rotation steps, each row followed by its count of steps
The counts run from 0 to 541.
[  9.4 -41.1  19.4   2.7  -5.5  -3.8  15.2 -16.8 -20.0  11.8  -2.7 -21.5
  36.4 -17.0] -> 465
[ 23.9 -22.6  17.4   4.1  10.9 -12.3  -2.5  10.5 -23.5  -8.6   2.9 -20.9
  44.6  -1.2] -> 236
[  4.6  -2.1  16.8 -11.5   0.3 -25.1   8.9 -14.1  -7.4  15.5   3.0 -24.6
  57.1  -2.4] -> 485
[  3.6  -2.5  19.4 -29.8 -27.6 -18.1   9.6 -17.2 -19.8  15.4  11.8 -37.6
   4.3  21.7] -> 287
[ 29.8 -32.1 -13.0 -21.9 -28.3   6.9  10.1 -16.7 -14.5  -6.7  16.2 -19.4
  -2.1  17.4] -> 163
[  4.4 -18.8  36.2  -6.0 -22.0 -21.8  -2.9 -17.0  -6.6   5.5  10.9 -38.2
  13.9  18.2] -> 289
[ 23.0 -41.0  27.0   2.0   3.7   2.2  11.8   2.6 -39.6   2.6  -2.1 -19.7
  14.8   9.1] -> 531
[ 15.3  -4.8  29.3 -14.5  -0.7 -24.8   4.5  -8.1 -18.8  26.3  11.2 -27.7
  16.7  26.5] -> 201
[ 15.7 -21.0 -19.0 -40.8 -12.9  -5.8  20.4 -22.3  -5.5  10.1  18.7 -24.8
   2.4  25.4] -> 99
[ 25.5 -45.7   9.5 -14.9 -11.4  11.5  10.2  -6.5  -1.6 -19.7   5.3 -22.8
   6.9  20.8] -> 434
[ 18.9 -31.3  24.5  -8.4  -5.1   2.1   8.2 -13.7  13.9 -26.3   6.3 -25.3
  32.6  15.8] -> 520
[ 20.8 -21.1  19.6  12.2 -20.3 -10.6 -10.9  -4.4 -10.3 -14.0  12.8 -31.6
  35.6  -3.2] -> 356
[ 36.1 -36.8  -3.5 -12.7  22.5  -9.9  -0.3  -7.8  -2.3  -4.7  17.9 -13.5
  19.6  33.5] -> 118
[ 40.6  13.4  13.5 -33.7   1.0  -8.4  19.9 -18.5 -16.9   9.8   9.3 -16.3
  15.6   9.4] -> 243
[ -6.5 -30.9  17.3  -5.8   0.5  -6.6  22.3 -11.5  -3.6   8.6  -1.5 -26.9
  47.2  -3.7] -> 6
[ 41.5  14.9  20.1 -25.1 -13.0 -17.9   9.7 -19.9  -4.9  -2.0   7.7 -17.5
  19.0  11.8] -> 58
[  6.1 -41.5  10.8 -11.3  -4.9   9.4   8.0  -1.3  -1.9 -24.9   4.1 -25.0
  39.8   4.8] -> 128
[  2.7   9.5   7.7 -15.3  -6.0 -21.1  11.0 -11.8  -5.1  11.5   5.5 -26.2
  50.5  -1.5] -> 484
[ 14.3 -46.5  -7.5 -15.4  17.6   3.2  15.9  -6.3 -12.3  -5.3   6.6 -14.0
  38.6   5.4] -> 216
[ 18.5 -13.8  27.0  -0.7   8.1  -5.1   1.6   8.2 -24.9  -0.8   1.9 -31.4
  49.3  -6.5] -> 235
[ 15.6  -7.5  -7.4 -47.8   3.6   6.2  27.9  -7.3 -20.1  11.8   7.1 -19.1
   9.4  16.7] -> 220
[ 18.1 -41.7  34.6 -11.1 -10.9  -1.5   9.0  -5.3  -7.8  -8.6   0.7 -30.7
   9.2  25.1] -> 225
[  6.5  17.6  14.2 -25.9 -11.0 -10.6  -2.3   7.4  -7.0 -10.3  17.3 -37.7
  34.9   8.8] -> 418
[ 19.3 -30.2  29.1  -2.1   1.5 -25.8  -9.1  -8.1  -3.3   5.5  14.7 -30.3
  14.7  30.9] -> 203
[ 10.8 -28.8 -19.3 -33.4   2.7   1.7  21.1  -1.6 -29.6  21.0  10.3 -21.6
   6.1  14.9] -> 11
[ 23.7  -7.7 -22.4 -28.2 -31.0   6.5  10.0 -14.7   2.3  -8.0  18.7 -21.4
  26.9  -2.7] -> 459
[ 17.1 -37.8  -5.2   8.2  -8.3 -13.6 -10.5   1.8 -20.8  -3.5  14.7 -22.4
  38.0  -7.6] -> 172
[  3.8 -39.9 -30.6 -20.7  -0.8  -2.3   6.7   0.8 -33.5  14.1  12.3 -28.4
  14.0   5.1] -> 196
[  7.6 -13.6 -19.6 -37.5  -1.8  10.8  22.1   9.2 -34.4   1.2   2.5 -27.9
  25.1  -2.9] -> 132
[ 20.6 -37.4  -9.0   0.8 -15.0 -20.8 -16.9  -9.6   0.3 -10.0  27.7 -25.1
  22.3  20.3] -> 478
[ 17.9 -25.4  22.2   6.7  -4.8  -2.8  -3.2   5.7 -29.8  -8.7   4.3 -27.4
  35.1  -8.6] -> 443
[ 31.7 -30.0 -16.6  -9.3 -22.4   0.6   3.6 -18.9   2.0 -19.0  19.4 -14.3
  19.1   6.4] -> 457
[ -2.3 -11.0 -16.5 -36.1 -16.8  -3.6  -2.3   8.5 -19.8  -2.2  19.7 -41.6
  25.2   5.2] -> 503
[ 19.8 -34.7 -11.5   4.0 -14.0 -15.4 -15.9 -11.5   1.3  -9.8  21.5 -26.5
  39.1   8.3] -> 85
[ 31.2 -31.1   2.8   6.9 -14.7 -16.6  -7.4 -18.4   5.3 -13.3  17.7 -19.1
  27.9   8.1] -> 270
[  4.2 -30.0  38.0 -12.3 -15.5 -12.9   9.0 -16.7   5.9   2.5   5.1 -38.0
  12.4  19.4] -> 497
[ 40.7 -15.3 -15.7 -26.1   6.8  -6.0   2.1   6.1 -12.6  -6.6  21.6 -18.6
   8.5  27.4] -> 327
[ 12.9 -32.4  37.1 -13.4   4.8  -8.7   6.8 -10.3 -17.6   6.7   4.6 -29.7
  11.1  26.2] -> 410
[ 44.3  16.8   7.3 -26.2  -9.9 -14.1   8.6 -14.3 -12.2   2.0  14.8 -17.6
  13.9  20.4] -> 57
[ 23.7  -2.1  37.5 -31.9  -8.3   2.4  26.2 -16.5  -6.4  -1.9   0.0 -25.0
  15.1  19.9] -> 37
[ 27.1  16.1  27.8 -12.3 -17.5 -10.4  -1.8   0.1  -7.1 -14.0   7.4 -36.1
  37.3   1.9] -> 146
[ 23.6 -27.5 -22.4 -25.0 -17.4  -3.9   9.1 -24.9   9.7  -4.2  22.0 -19.0
  15.9  16.9] -> 185
[ 28.7 -39.9 -17.0 -13.4 -11.5  -6.0   1.7 -27.3   6.2  -7.7  21.1 -10.6
  20.9  21.6] -> 184
[ 34.6 -16.1 -21.3 -31.4  13.6  -6.3   5.9  -3.0 -14.7  -0.2  20.9 -14.5
  15.8  28.3] -> 513
[ 23.0  -6.2 -25.1 -33.3  -6.7  17.0  15.4  -3.1 -23.4 -10.4   5.9 -20.1
  36.6  -4.2] -> 339
[ 25.6 -46.3   4.7   5.8  -3.6  -2.1   1.1  -7.2 -38.9   2.2  -1.3 -19.7
  23.2  -2.5] -> 259
[ 28.8 -38.6  34.9   1.4   7.9  -3.4   3.3   3.4 -30.3   0.3   0.5 -23.8
   7.3  17.6] -> 138
[ 29.8 -29.7 -13.3  -5.7  -3.1   4.1   6.3  -5.1 -14.5 -15.1  13.9  -9.0
  46.1  -6.7] -> 151
[ 16.8 -46.1 -14.7  -9.0   9.8  -3.2  15.2 -20.9  -5.0  10.0   8.9  -9.0
  31.5  12.0] -> 489
[ 34.5  -3.3  36.5 -18.4  -9.6  -7.1  18.0 -25.4   1.0  -6.5   1.1 -16.1
  23.4  12.2] -> 245
[ 20.8 -41.9 -24.2 -22.1  12.1   2.5  14.3 -17.1 -14.2  10.9  13.3  -7.9
  17.8  13.7] -> 490
[  7.4   4.1   6.9 -30.0 -39.0 -11.4  18.5 -20.9  -1.8   7.8  12.4 -35.9
  17.2   7.7] -> 374
[ 13.8 -44.2   9.2  -0.6   2.8  -4.7  16.3 -19.5 -15.0  16.6  -1.4 -15.8
  29.8  -1.4] -> 280
[ 29.2 -19.4  25.8   0.8   6.7 -14.6  17.5 -29.9 -12.9  13.4   4.0  -8.9
  34.3   5.8] -> 366
[ 23.1 -44.0 -19.4 -23.7   0.9   0.9  15.4 -21.4  -5.0   7.1  13.5 -14.3
  13.3  21.8] -> 97
[ 23.6 -32.1   8.5   8.4 -17.9  -7.0 -14.7  -4.1 -14.6 -10.8  12.5 -24.7
  39.8  -2.6] -> 357
[ 30.4  13.2  15.7 -42.9  -1.6 -13.7  16.2 -13.1   1.9   0.4  14.9 -26.2
  24.6  22.2] -> 516
[ 31.7 -30.0  12.0  -1.5 -19.4  -1.5   6.1 -19.8   8.8 -22.1   6.9 -15.8
  35.2   4.6] -> 62
[ 22.5 -28.8  26.1   0.6  16.2 -10.4   0.9   4.9 -26.6   5.6   5.8 -28.3
  24.0  13.9] -> 323
[ 11.7  -8.3 -14.0 -33.7  -1.7 -10.1  16.4   0.0 -33.9  25.4  14.0 -29.3
   8.9  12.5] -> 198
[ 27.1 -28.2 -17.8 -12.5 -18.8  10.6   5.3 -14.4   8.1 -22.1  15.9 -19.1
  36.2  -7.5] -> 64
[  6.2  -0.4 -24.6 -29.4  -9.8 -17.1  -3.5   4.7 -17.1   5.5  21.2 -32.9
  35.0   2.4] -> 296
[ 21.9 -13.3 -18.7 -33.1 -32.4   2.2  13.6 -26.5  -2.4   1.9  17.6 -23.3
   1.1  14.0] -> 372
[ 22.6 -28.2  36.6  -8.0   4.4  -5.9  11.6  -1.5 -34.7   6.0   0.2 -27.9
  11.9   7.5] -> 137
[ 24.8 -39.3   6.5  -2.8  24.4 -10.2  -4.6  -0.8 -18.3   6.3  11.2 -18.9
  32.1  17.7] -> 510
[  1.8   3.7  23.2 -21.0  -2.1 -15.5  10.9  -3.6  -1.7  -0.6   5.1 -30.0
  53.0   2.6] -> 212
[ 21.9  -2.5 -13.5 -46.1   0.1  -6.2  22.3 -17.1   3.5   4.5  17.9 -16.5
  12.4  23.8] -> 307
[  9.7 -19.1  38.6 -16.6   3.5 -11.5   8.7  -9.2 -23.1  17.2  -2.2 -30.9
  10.3  22.5] -> 409
[ 11.3 -39.8   6.8  -8.2  15.4   1.8  11.0  -9.2  -6.7  -5.5   2.1 -19.1
  47.3   4.4] -> 215
[  7.9  14.0  16.9 -17.2  -9.1 -12.4  -1.2  11.2 -23.7  -4.4   8.6 -39.9
  38.0  -5.0] -> 233
[ 21.6 -29.7  26.6   8.7 -16.6 -21.7 -12.7 -16.6  -2.2   3.5  19.5 -31.3
  19.1  19.4] -> 476
[ 12.1 -13.7  31.2  -2.8 -13.9  -3.7   1.2   6.2 -26.2  -3.5  -1.1 -38.6
  33.9 -11.1] -> 442
[  5.8 -41.4  18.6   3.0 -18.2 -18.5  -9.3  -4.7  -2.7  -4.8  17.4 -32.1
  21.3  16.7] -> 291
[ -2.2 -51.3 -18.2 -13.8   2.8   6.9  20.6  -7.6 -10.8  -2.7   6.0 -22.8
  31.3  -2.1] -> 402
[ 11.8 -45.8 -19.6 -23.6   2.7   3.3  16.1  -5.5 -23.2  14.7   8.1 -19.7
  14.0  15.1] -> 10
[ 15.2   2.9 -12.0 -37.1  -9.8  15.9  28.8  -3.2 -28.6   2.3   4.0 -20.6
  30.6  -6.1] -> 340
[ 27.3 -13.3 -30.6 -14.2  -6.3  -1.8  -4.1  -2.4 -22.4  -3.0  17.3 -15.6
  37.6  -9.2] -> 360
[  5.4   1.9  17.9 -14.7   9.4 -27.2   7.4  -7.1 -20.9  19.3   6.5 -28.9
  50.6   1.5] -> 299
[ 16.3   3.5   6.3 -45.5  -5.8  -8.5  18.4 -17.9   3.6   1.2  10.6 -27.2
  12.9  27.1] -> 308
[ 14.2  -6.7  -3.4 -44.9  -7.8  -7.6  25.5 -17.2 -11.2  20.8  12.3 -21.0
   8.5  24.1] -> 493
[ 24.8 -32.9 -15.0  -9.3  17.5   2.1   4.8   0.6 -16.1 -12.6  11.9 -15.0
  39.5   6.0] -> 424
[  9.3  -9.8  28.8  -6.0 -13.8  -2.3  13.7 -10.7 -31.9   4.1  -8.9 -34.8
  28.4 -12.9] -> 256
[ 35.5   1.5  -6.3 -30.2 -15.3  -8.1  -3.3   1.0 -29.0  -0.1  20.2 -24.9
  -2.4  20.0] -> 536
